arr =
array([[145, 119,  98, 111, 125,  99, 139, 129, 144, 123, 116, 112, 123,
        114, 112, 127],
       [142, 145, 129, 115, 139, 132, 138, 142, 122, 124, 141, 140, 121,
        125, 107, 124],
       [124, 145, 149, 135, 128, 151, 126, 125, 113, 127, 150, 139, 122,
        135, 132, 138],
       [146, 134, 113, 109, 137, 115, 141, 142, 133, 124, 127, 130, 124,
        119, 103, 120],
       [130, 136, 138, 134, 117, 139, 129, 115, 124, 125, 146, 125, 118,
        131, 136, 149]])
arr[0, 0]	145
arr[4]	[130, 136, 138, 134, 117, 139, 129, 115, 124, 125, 146, 125, 118, 131, 136, 149]
arr[2, 0]	124
arr[2, 3]	135
arr[0, 11]	112
arr[2, 13]	135
arr[3, 14]	103
arr[:, 10]	[116, 141, 150, 127, 146]
arr[4, 8]	124
arr[:, 6]	[139, 138, 126, 141, 129]
arr[3, 10]	127
arr[3]	[146, 134, 113, 109, 137, 115, 141, 142, 133, 124, 127, 130, 124, 119, 103, 120]
arr[4, 3]	134
arr[2, 9]	127
arr[3, 15]	120
arr[3, 2]	113
arr[4, 2]	138
arr[4, 0]	130
arr[1, 6]	138
arr[:, 14]	[112, 107, 132, 103, 136]
arr[2, 8]	113
arr[:, 9]	[123, 124, 127, 124, 125]
arr[3, 12]	124
arr[2]	[124, 145, 149, 135, 128, 151, 126, 125, 113, 127, 150, 139, 122, 135, 132, 138]
arr[0, 15]	127
arr[4, 11]	125
arr[3, 7]	142
arr[:, 5]	[99, 132, 151, 115, 139]
arr[4, 7]	115
arr[4, 5]	139
arr[3, 4]	137
arr[3, 8]	133

X =
[[122 116 121 125 124 115]
 [136 138 138 131 136 138]
 [118 123 118 123 120 122]
 [131 118 118 137 109 140]
 [107 133 117 116 123 122]
 [129 131 124 131 121 138]
 [152 122 141 143 135 136]
 [128 117 117 134 112 134]
 [135 137 136 133 132 141]
 [150 125 141 141 138 133]
 [144 125 138 139 132 137]
 [131 139 134 128 132 137]
 [124 120 116 130 114 130]
 [117 137 128 116 132 120]
 [128 121 128 127 130 119]
 [146 126 140 139 136 136]]
X[0, 0] = 122
X[3, 2] = 118
X[6, 1] = 122
X[4, 5] = 122
X[4, 0] = 107
X[4, 3] = 116
X[1, 3] = 131
X[:, 4] = [124, 136, 120, 109, 123, 121, 135, 112, 132, 138, 132, 132, 114, 132, 130, 136]
X[:, 0] = [122, 136, 118, 131, 107, 129, 152, 128, 135, 150, 144, 131, 124, 117, 128, 146]
X[9, 2] = 141
X[8] = [135, 137, 136, 133, 132, 141]
X[4, 4] = 123
X[12, 1] = 120
X[11, 4] = 132
X[10, 2] = 138
X[:, 2] = [121, 138, 118, 118, 117, 124, 141, 117, 136, 141, 138, 134, 116, 128, 128, 140]
X[12] = [124, 120, 116, 130, 114, 130]
X[:, 3] = [125, 131, 123, 137, 116, 131, 143, 134, 133, 141, 139, 128, 130, 116, 127, 139]
X[14] = [128, 121, 128, 127, 130, 119]
X[2, 3] = 123
X[12, 3] = 130
X[7, 1] = 117
X[11, 2] = 134
X[2, 0] = 118
X[9, 4] = 138
X[13] = [117, 137, 128, 116, 132, 120]
X[1, 5] = 138
X[6, 5] = 136
X[3, 4] = 109
X[2] = [118, 123, 118, 123, 120, 122]
X[6, 4] = 135
X[7] = [128, 117, 117, 134, 112, 134]
X[14, 0] = 128

W =
[[113 137 144 130 139 133 127 123]
 [124 132 140 145 142 132 131 123]
 [110 125 142 128 139 127 138 128]
 [116 133 137 133 141 138 143 139]
 [122 132 143 142 142 129 123 133]
 [116 141 144 141 141 130 109 131]
 [120 133 149 141 120 131 137 133]
 [122 132 144 138 135 132 135 139]
 [120 125 147 125 141 128 140 120]
 [122 122 153 136 129 120 134 126]
 [120 123 151 134 132 122 133 139]
 [119 136 140 150 123 136 139 125]
 [110 133 137 132 140 135 138 132]]
W[0,0] = 113
W[0] = [113, 137, 144, 130, 139, 133, 127, 123]
W[2,5] = 127
W[:, 0] = [113, 124, 110, 116, 122, 116, 120, 122, 120, 122, 120, 119, 110]
W[:, 2] = [144, 140, 142, 137, 143, 144, 149, 144, 147, 153, 151, 140, 137]
W[7,2] = 144
W[5,7] = 131
W[12,6] = 138
W[1,3] = 145
W[9,6] = 134
W[5,6] = 109
W[10,7] = 139
W[7,4] = 135
W[:, 7] = [123, 123, 128, 139, 133, 131, 133, 139, 120, 126, 139, 125, 132]
W[11,0] = 119
W[6,2] = 149
W[3,6] = 143
W[4,2] = 143
W[2,4] = 139
W[2] = [110, 125, 142, 128, 139, 127, 138, 128]
W[6,1] = 133
W[0,3] = 130
W[8,7] = 120
W[:, 5] = [133, 132, 127, 138, 129, 130, 131, 132, 128, 120, 122, 136, 135]
W[12] = [110, 133, 137, 132, 140, 135, 138, 132]
W[:, 6] = [127, 131, 138, 143, 123, 109, 137, 135, 140, 134, 133, 139, 138]
W[3,0] = 116
W[10,5] = 122
W[1,0] = 124
W[11,4] = 123
W[9,1] = 122
W[8,5] = 128
W[11,7] = 125
W[10,0] = 120

x = [111 122 120 113 133 101 141 124 100 150]
x[-10] -> 111
x[5] -> 101
x[1] -> 122
x[8] -> 100
